In the rows, zero is written as 128.
Where one turn sends some rows of the set: a few examples, then the rows asked
geti: [119 156 124 107  95 158 129  83 144 114 137 106 119 123 123 128 115 148
 125 154 109 120 122 119 139 141 120 166 117 104 152 147 101 133 144  88
 126 124 107 103 133]
kepe: [107 126 109 134 116 172 129 107 128 149 137 116 106 144 129 111 124 126
 145 105 123 131 108 129 129 108 146 155 137 137 145 135  83 139 109  88
 134 144 140 118 132]
Zos: [121 165 121 128  68 153 145  85 121 128 136 114 126 123 111 128 150 103
 136 115 109 107 127 138 101 130 125 157 121 123 161 155  89 126 137 112
 112 126 109 125 139]
Kup: [112 163 104 128 107 151 179  83 156 138 143 110 114 150 117 137 150 122
 109 126 106 104  89  97 124 128 147 145 109 112 143 130  96 123 135  92
 118 136 126 127 124]
muv: [138 124 114 100  87 145 127  87 138 129 124  95 123 157 139 118 107 133
 128 127 137 106 127 106 106 116 122 147 116 119 148 143 107 144 132  94
 143 149 147 133 156]
Dumog: [126 136  99  99  97 115 147  93 141 120 150 102 121 134 146 152 155 145
 137 110 127 116 131 149 140 111 127 158 124 137 151 138 121 123 133  96
 144 158 130 113 133]
sar: [119 138 112  97 114 127 123  84 139 110 152 106 124 132 150 159 139 134
 146 116 138 116 129 147 139 125 119 155 113 137 151 130 121 128 139  97
 137 149 120 112 135]
bir: [ 97 107  95 118 101 163 124 105 134 145 140 105 110 154 129 117 144 109
 146 126 121 114 117 126 131 115 143 153 118 113 149 137  94 146 102  75
 126 132 145 112 141]
Lume: [143 131 130 111  90 137 139  98 135 141 134 100 131 138 127 106 119 140
 134 119 126 122 134 125 131 132 129 158 109 116 141 154  84 118 125  89
 164 144 157 127 142]
Bageb: [132 143  97 103 122 131 144 107 125 118 123  97 146 151 140 138 120 100
 113 103 107 100 119 102 127 101 154 151 119 127 152 146 109 124 126 102
 122 154 138 105 100]
datu: [132 164 136 128  76 157 144 100 139 140 151  91 126 147 136 135 121 113
 124 104 106  68 125 123 128 125 137 151 134 123 142 125  87 131 107  92
 132 129 114 110 139]
Fov: [123 148 112 130  73 137 143 113 117 115 134 126 131 135 111 129 137 111
 129 122 119 107 131 121  91 124 133 143 125 124 146 168 101 139 133 105
 118 138  93 117 127]
Vekol: [129 142 132  96  91 140 146  89 140 144 124 116 123 146 135 119 115 113
 135 114 127 123 143 117 132 128 139 150 104 120 158 152  95 156 149 103
 134 145 166 126 141]
seto: [117 146 113 129 100 151 139 110 142 128 140 110 117 147 112 119 162 121
  70 133 113 108 107 125 144 131 125 152 103 121 135 115 103 118 137 110
 119 141 141 111 126]
sig: [110 124 122 116 128 145 134 100 143 130 151 119 114 155 129 126 163  99
  99 128 117 109 105 144 143 130 139 163 132 120 144 155  89 116 140 119
 139 142 114 125 117]
Fimuv: [149 156  92 103  97 141 156 109 123 127 139 120 120 136 146 115 135 143
  98 126 107 135 131 126 118 127 148 153 125 110 141 151 123 131 139 119
 120 131 135 107 132]
lef: [119 145 113 125 141 157 145  95 129 117 143 121 131 146 103 137 129 127
  94 136 129  98 107 111 122 133 143 139 110 116 121 133 101 137 134 109
 140 121 117 112 118]
ter: [143 160 127  97  86 147 144  97 141 100 137  80 129 140 127 143 136 115
 129 139 121 112 112 109 115 122 157 151 128 101 142 129  83 123 135 117
 116 149 147  98 127]
Sifol: [127 140 120  94 110 118 146  89 139 109 157 108 127 139 146 169 149 131
 156 105 132 120 122 134 135 109 138 158 117 124 145 136 105 132 140  96
 142 152 131 112 136]
zam: [ 99 116 109 118 111 145 127 103 143 135 124 118 126 156 130 118 127 105
 133 120 100 116 118 144 132 108 154 143 135 141 143 131  79 146 114  94
 126 126 152 111 143]
Nugab: [111 164 114 139  88 130 144 116 126 138 165 108 129 157 132 125 107 114
 120 118 114 104 145 126 143 137 131 152 115 116 138 142  95 158 114  93
 138 119 106 109 131]
lises: [132 162  91 117 129 143 151  85 131 137 127  99 111 139 128 118 130 115
 118 100  95 133 134 115 147 113 115 176 105 128 155 147 115 127 129  89
 127 128 121 112 125]
Tuni: [111 128 112 101 144 149 141  95 142 141 145 104 130 143 121 121 166 126
 121 117 116  97  88 118 108 124 126 157 137 124 135 141  95 127 135 103
 133 140 102 120 121]
nalo: [104 133 100 113 127 134 152 105 157 126 151 102 103 146 125 126 162  92
 116 131 112 122  94 126 121 131 122 153 123 120 144 137  93 145 145  99
 116 156 116 133 125]
gasat: [127 149 116 128  70 144 130 117 106 111 150 120 148 129 116 122 152 117
 129 116 117 109 123 133  98 126 118 152 121 114 145 146  77 126 138 109
 108 138 118 125 130]
marap: [120 165 113 119  86 143 142 129 111 149 165  92 135 136 140 123 125 110
 107  99 114 101 122 124 115 120 130 147 119 118 146 111 107 159 118 102
 120 136 136 111 139]
Vidib: [130 138 105 113 114 154 128  91 128 100 139  87 136 140 126 140 129 113
 121 127 106  90 126 118 160 112 109 174 110 106 153 133  79 127 131  77
 119 142 136 125 114]

Kup moves to seto
sar moves to Sifol
Fimuv moves to geti
Where do these go?
Bageb moves to lises
gasat moves to Fov
nalo moves to sig
datu moves to marap
Vekol moves to Lume
kepe moves to bir

Where one turn sends some rows of the set: a few examples, then the rows asked
fabe: [128 115 116  96 124 155 130 134 145 127 132 115 118 125 140 126 129 128]
kitug: [131 123 125 100 117 142 130 137 151 129 132 119 120 126 148 137 119 121]
Lere: [130 147 121 129 144 130 151 137 115 149 141 122 126 138 128 107 109 134]
dat: [136 148 124 134 157 125 142 136 110 146 145 127 126 140 129 105 127 134]
Rofo: [125 121 134 154 124 110 119 131 121 108 123 133 141 138 120 126 165 124]
burif: [125 115 121 156 117 113 133 140 121 113 122 149 139 136 118 122 163 120]
pufit: [135 128 132 124 129 117 151 136 111 143 127 119 140 144 122 122 104 151]
nuru: [129 143 122 118 131 110 123 149 147 115 148 142 122 127 141 135 154 124]
godit: [136 138 129 136 139 129 146 139 108 147 128 120 136 141 119 108 107 142]
Lis: [131  99 126 143 110 147 127 119 121 132 116 129 147 132 118 126 117 114]
Dipe: [132 104 139 140 110 142 120 124 127 136 109 125 144 128 134 138 120 114]
taz: [125  94 122 142 111 149 133 121 123 132 105 134 134 135 128 127 132 112]
labab: [131 124 136 158 125 109 113 135 122 122 126 147 145 130 127 135 154 118]
goge: [113 121 113 102 120 149 132 126 148 126 124 119 114 133 141 136 124 127]
Vebu: [143 139 131 141 153 124 136 138 103 145 132 125 136 143 120 105 124 142]
mub: [123 143 121 125 135 114 163 128 120 148 147 123 126 139 133 117 113 127]
Lobin: [128 127 112 114 127 118 134 155 141 104 142 140 118 136 137 122 163 136]
Zeru: [132 137 112 112 136 118 125 148 142 108 159 140 123 133 133 122 153 130]
les: [121 106 131 140 109 142 127 117 128 127 100 119 138 134 117 132 128 118]
Fiduz: [125 136 113 114 131 115 127 153 142 107 148 137 124 126 131 125 160 139]
gikeg: [130 115 112  99 121 154 133 131 145 127 140 121 121 130 139 126 115 122]
mas: [149 125 137 130 154 119 130 129 104 148 125 127 137 146 120 118 130 147]
Gavi: [128 106 112 100 121 155 135 137 142 125 125 124 113 135 146 126 132 128]
Sizo: [116 136 117 117 135 117 124 140 141 106 147 132 117 136 143 129 162 134]
Vigod: [121 120 125 160 120 112 124 135 117 115 129 144 147 127 116 124 158 122]
defi: [137 140 126 130 161 116 141 121 112 152 144 131 123 141 130 114 140 122]
zudi: [124  98 126 142 113 151 127 116 121 135 113 123 141 126 126 125 127 112]
sito: [134 120 126 156 125 111 119 136 118 113 135 148 149 134 112 122 154 122]

Rofo moves to Sizo
Lis moves to sito
Where do these go?
mas moves to defi
Lere moves to godit
burif moves to Lobin
Vigod moves to Fiduz
labab moves to nuru

Where one turn sends some rows of the set: a few examples, then the rows asked
sugak: [157 123 131  92 137 117 112 143 153 140 111 115 113 136 128 107 127 142
 139 152 171 140 110]
rumaz: [142 131 136 107 115 141 136 156 154 128  77 161 122 144 119 136 107 125
 144 174 136 136 112]
nubi: [117 138 140 117 109 156 130 127 133 146  97 156 131 135 116 137 110 125
 144 155 141 147 113]
tarog: [145 129 128 111 111 147 128 147 151 138  88 163 126 144 113 125 111 137
 133 159 114 140 120]
Ker: [127 122 117 137 146 132 131 151 142 134  97 121 162 116 109 147  97 142
 138 155 154 158  97]
buso: [124 139 128 124 153 118 113 146 143 157  91 116 133 139 122 150 107 130
 150 178 152 148 116]
fovap: [144 132 124 106 149 140 128 135 147 135  78  97 121 140 122 122 121 134
 139 160 183 144 119]
nedep: [133 118 134 106 108 145 140 152 143 140  94 158 137 131 122 126 104 138
 129 145 124 136 102]
Ruv: [154 131 110 128 128 152 121 153 147 131 114 113 147 161 125 111 133 144
 139 158 184 131  98]
Dun: [144 144 135 126 128 140 113 129 128 136 102 133 135 125 143 139 126 140
 149 152 113 145 127]
pebif: [153 119 109 116 129 133 113 133 157 133 112 128 141 124 116 110 119 143
 168 159 170 162 132]
sif: [150 109 118 119 128 134 127 152 147 114  92  96 119 131 126 132 125 157
 142 159 163 156 136]
zukul: [155 131 109 143 132 143 130 155 152 139 115 114 151 156 105 108 119 141
 130 160 180 148 102]
lono: [168 125 126 135 126 125 120 158 139 148 109  99 138 159 120 125 108 143
 123 165 168 160 106]
Dut: [160 115 121 105 130 141 120 127 141 129  99 112 154 116 113 121 108 142
 144 141 182 155 100]
lagum: [154 118 115 121 130 147 107 128 147 125 100 113 123 128 111 115 136 162
 120 135 161 144 124]
kide: [118 133 140 115 114 152 137 146 128 137  81 148 132 133 135 132 106 141
 134 148 131 145 113]
kopid: [143 138 132 108 104 147 133 151 139 113  82 157 143 133 104 142 105 129
 147 170 138 145 109]
fudom: [172 122 118 125 113 148 101 140 135 140 118 109 146 161 134 129 125 150
 144 160 169 148 106]
tibib: [146 125 108 146 122 132 119 161 147 150 108 109 150 150 106 116 124 147
 130 162 174 139 123]
pogan: [157 114 114  88 127 127 137 153 147 127 118  99 140 130 100 118 118 137
 138 154 165 141 113]
kedum: [148 139 118 109 159 138 121 140 163 139 122 136 120 154 114 122 122 133
 128 159 139 137  84]
ziba: [145 126 110 132 119 141 110 159 142 144 109 108 146 156 125 119 137 151
 139 161 179 123 118]
Suger: [132 136 139 114 100 154 133 145 135 114  90 147 122 136  99 151 119 132
 127 163 137 135 110]
Kuzuz: [164 121 110 114 130 148 118 116 152 142 109 107 126 142  92 125 122 135
 138 158 158 157 135]
Ret: [127 150 145  97 109 146 131 139 127 134 101 146 126 140 106 136 114 123
 132 160 137 136 104]
Tivi: [174 128 122 137 127 150 116 144 141 133 111 105 134 167 129 124 118 146
 129 162 169 161 100]
gevo: [164 131 124 118 127 128 128 145 140 138 103 135 154 121 118 136 107 132
 145 157 103 148 123]
bamez: [145 133 125 142 130 158 136 125 156 117  98 146 136 118 101 150 128 121
 139 160 149 128 102]
nef: [146 124 119 131 148 142 125 146 146 124 111 118 132 136 105 141 114 155
 104 143 127 152  92]
tozi: [135 134 112 115 134 129  99 137 148 157 121 124 129 143  95 149 132 138
 138 169 133 125 124]
Litef: [135 121 111 122 138 152 114 154 145 105  92 122 142 133 141 157 127 157
 155 164 152 132 100]
maki: [149 137 112 122 152 152 107 128 158 129 105 145 138 147 134 138 116 136
 168 172 149 155  98]
Zoki: [143 123 124 138 137 138 146 150 168 132  89 136 121 128 109 145 126 122
 131 166 130 120 121]
Pifim: [170 151 137 108 141 129 135 143 140 123  89 130 145 129 115 140 105 114
 141 169 127 145 100]
Labi: [131 132 133 121 125 144 129 127 148 136 124 149 140 114 121 137 133 120
 149 149 149 117  95]
Lam: [148 119 115  96 121 132 107 155 135 124 123 117 149 131 112 156 126 151
 137 155 134 121  95]
Zuzek: [153 158 147 112 136 141 121 133 124 113  95 123 127 129 132 144 128 131
 131 156 128 136  99]
ferar: [125 117 131 123 130 127 144 157 155 141 104 136 133 115 137 138 124 127
 146 154 137 114 111]
tur: [165 119 124 125 114 123 105 155 132 155 114 103 150 153 127 129 114 147
 140 164 169 147 114]

ferar moves to Dun
rumaz moves to tarog
nef moves to Ker
Where do these go?
Ruv moves to Tivi
Kuzuz moves to pogan

Where one turn sends some rows of the set: a few examples, then the rows asked
los: [111 126 135 141 100 124 160 109 139 107 123 113 124 115]
zibel: [127 123 126 141 127 163 171 117 110 150 122 111 116 158]
doz: [114 146 135 156 136 166 152 123 143 133 127 137 105 125]
Ruka: [134 119 103 141 107 128 171 125 121 122  94 129 127 131]
dutu: [ 98 137 114 121 114 137 147  97 145 129 132 122 127 132]
gudel: [112 143 124 152 117 138 165 107 144  97 127 137 120 127]
mati: [118 127 126 142 113 144 141 135 132 126 123 155  94 125]
reg: [129 107 122 154 109 151 149 130 163 132 119 109 131 146]
tos: [102 106 114 146 127 152 155 105 158 131 101 129 130 125]
Giv: [115 103 111 144 121 169 152 127 135 118 114  96 107 124]
sasut: [121 120 125 144 113 175 142 130 123 134 129 144  97 144]
togen: [115 139 104 150 113 156 145 137 106 126 113 127 105 156]
konog: [118 120 137 135 101 120 166 112 133 114 121 111 124 117]
kigaz: [105 146 124 131 127 137 168 126 138 108 140 113 118 123]
baguz: [110 112 145 139 125 157 176 115 139 139 125 123 132 162]
romef: [102 142 133 146 105 143 175 122 154 122 121 119 141 122]
riro: [106 118 131 127 109 167 151 151 128 112 105 132 119 134]
Limot: [121  87 111 150 113 145 166 123 146 126 118 105 123 136]
mitu: [120 125 119 122 117 139 146 111 112 109 102 138 115 122]
buga: [122 129 140 119 133 146 159 117 125 127 120  97 134 148]
riv: [104 124 145 142 133 147 161 130 130 121 105 139 128 167]
kizu: [117 134 122 154 117 139 161 104 151 100 127 145 117 130]
dozu: [ 91 126 127 135 114 169 154 129 106 145 113 126 108 149]
Norut: [120 134 116 126 104 154 153 145 114 122 123 145 106 129]
bogi: [117 147 121 131 128 140 173 134 135 112 140 113 117 125]
zukib: [120 132 123 161 116 153 149 101 115 141 111 106  99 128]
Pizit: [137 134 128 160 114 133 154 148 142 123 109 112 129 130]
domen: [115 137 131 139 114 163 154 102 116 148 135 125 102 138]
tek: [ 98 108 130 127 138 149 173 108 138 149 119 125 120 143]
pok: [ 96 143 117 131 113 140 152  99 148 122 131 116 131 131]
Rikit: [111  97 123 161 116 147 171 126 122 120  97 114 123 158]
Sekug: [130 123  96 161 108 124 155 132 133 123 110 138 121 144]
duvi: [105  87 124 140 122 151 156 123 139 145 113 130 122 156]
kope: [123 115 110 140 113 131 159 133 102 134 104 143 110 143]
Dad: [111 143 133 148 105 152 175 124 159 129 121 123 141 127]
mugi: [114 138 110 163 125 126 149 118 127 138 100 127 123 157]
luf: [137 147 132 132 122 169 161 113 117 129 130 118 110 148]
tibe: [110 104 104 162 115 145 147 141 123 115 109 126 101 144]
zome: [140 107 106 165 104 157 157 137 135 131 109 117 121 146]
Tozav: [104 110 139 159 109 169 155 116 126 143 113 107 115 157]

romef moves to kigaz
konog moves to dutu
mati moves to reg
Where do these go?
riro moves to Giv
Rikit moves to dozu
buga moves to mitu
zibel moves to kope
Limot moves to domen

